Here are some points, each followed by its number:
[0.3 0.2 0.6 -1.4 -0.5 0.0 0.5 -0.7] 0
[-1.7 1.0 0.5 -0.8 0.5 0.2 0.4 2.1] 1
[-0.5 0.3 -1.8 0.8 -2.0 -2.3 0.4 -1.7] 2
[0.8 0.9 1.7 -1.3 0.5 0.0 0.2 1.9] 3
[-1.2 -0.5 -0.2 0.7 -0.8 -0.2 0.8 -0.6] 4
[0.8 -0.2 -1.3 0.0 0.5 1.0 0.1 -1.7] 5
[-0.5 -1.3 -1.2 1.5 -1.5 -2.5 0.4 -2.2] 6
[1.7 0.1 0.2 0.0 -0.4 1.6 0.5 0.4] 7
[1.5 -0.2 -0.1 -0.5 -1.1 0.3 0.2 -1.4] 8
[1.8 0.3 -0.5 1.1 1.2 1.2 -0.1 2.1] 9
[0.9 0.5 0.1 0.3 -0.6 -0.7 0.3 0.0] 10
[1.1 0.6 0.0 -0.7 0.6 1.2 -1.4 -1.0] 11
[-1.9 -1.4 -0.9 0.7 -0.5 -0.3 -0.3 -0.4] 12
[0.6 1.1 1.2 -1.8 0.8 -0.1 -0.1 2.0] 13
[-0.3 0.4 -1.6 0.6 -1.8 -2.0 0.2 -1.1] 14
[-2.0 -1.3 0.3 0.4 0.0 -0.7 -1.3 -0.8] 15
[0.0 -0.9 1.0 0.1 0.1 -0.3 -0.5 -0.1] 16
[1.0 -0.1 -1.6 -0.1 0.4 1.1 0.2 -1.7] 17
[1.0 -0.3 -1.7 0.2 0.0 0.8 -0.1 -1.9] 18
[0.9 1.2 0.4 -0.6 -0.2 0.9 1.3 0.4] 19
[-1.3 -0.5 0.0 1.0 -0.9 -0.2 1.2 -1.0] 20
[-1.0 -0.6 2.3 -0.7 0.6 -0.5 0.3 1.9] 21
[0.5 1.7 -1.7 2.5 -0.9 -1.2 0.1 2.0] 22
[2.3 0.4 -0.6 0.9 -0.6 -1.1 0.2 -0.4] 23
[1.5 1.4 -0.5 -0.8 0.3 2.2 -0.2 0.6] 24
[-1.1 0.0 1.1 -1.3 -0.9 -1.1 -0.3 -0.5] 25
[-0.6 -1.0 -1.4 1.6 -1.3 -2.0 0.7 -1.9] 26
Which two points above are nearest to each new point? Their numbers follow each, nearest first.
[-0.1 0.7 0.1 -0.9 0.8 1.4 1.2 -0.1] -> 19 0
[2.0 0.5 -0.5 1.4 1.1 1.1 -0.4 2.1] -> 9 7
[-0.8 -0.1 0.4 -1.4 -0.6 1.2 0.6 -1.2] -> 0 25
[1.8 0.7 -0.5 1.2 1.1 1.3 -0.2 2.0] -> 9 7
[0.0 -1.1 0.9 0.2 0.3 0.2 -0.3 -0.4] -> 16 0
[-1.6 1.0 1.2 -0.8 0.9 0.2 0.4 1.9] -> 1 21
[-2.4 -1.6 0.7 0.4 -0.6 -0.5 -1.3 -1.4] -> 15 12
[-1.9 1.1 1.3 -0.6 0.7 0.1 0.6 2.2] -> 1 21
[-1.0 -0.2 0.7 -1.3 -1.2 -0.8 -0.2 -1.1] -> 25 0
[-2.2 -1.4 0.7 0.0 -0.6 -0.5 -1.3 -1.2] -> 15 12
[-0.1 -1.3 0.3 0.2 0.2 -0.3 -0.1 -0.3] -> 16 4
[-0.5 0.8 -0.1 0.0 -0.3 -0.4 -0.4 0.3] -> 10 16
[2.0 0.5 -0.5 1.0 1.6 1.3 -0.4 2.1] -> 9 24
[1.6 -0.1 -1.4 1.8 -0.3 -0.4 1.1 0.0] -> 23 10
[-1.6 -1.2 -0.9 1.1 -0.6 -0.6 -0.2 -0.5] -> 12 4
[1.7 0.9 -0.9 1.3 1.2 1.1 -0.3 2.3] -> 9 24
[-0.7 0.5 -0.1 -0.7 -1.8 -1.2 -0.9 -0.6] -> 25 14
[-2.1 -1.6 0.5 -0.1 -0.4 -0.5 -1.0 -1.2] -> 15 12
[0.9 0.1 -0.5 -0.1 2.0 0.1 -0.2 1.6] -> 9 13
[-1.4 -0.2 0.8 -1.3 -0.6 -1.3 -0.5 -0.7] -> 25 0
[1.1 1.5 -0.8 -0.1 -0.6 0.4 1.1 1.4] -> 19 10
[-2.1 -1.4 0.9 0.1 -0.3 -0.5 -0.8 -1.0] -> 15 12
[0.6 -1.2 1.0 0.0 1.3 0.0 0.0 0.3] -> 16 10
[-0.1 0.3 1.5 -1.3 -0.8 -1.0 -1.5 -0.9] -> 25 0
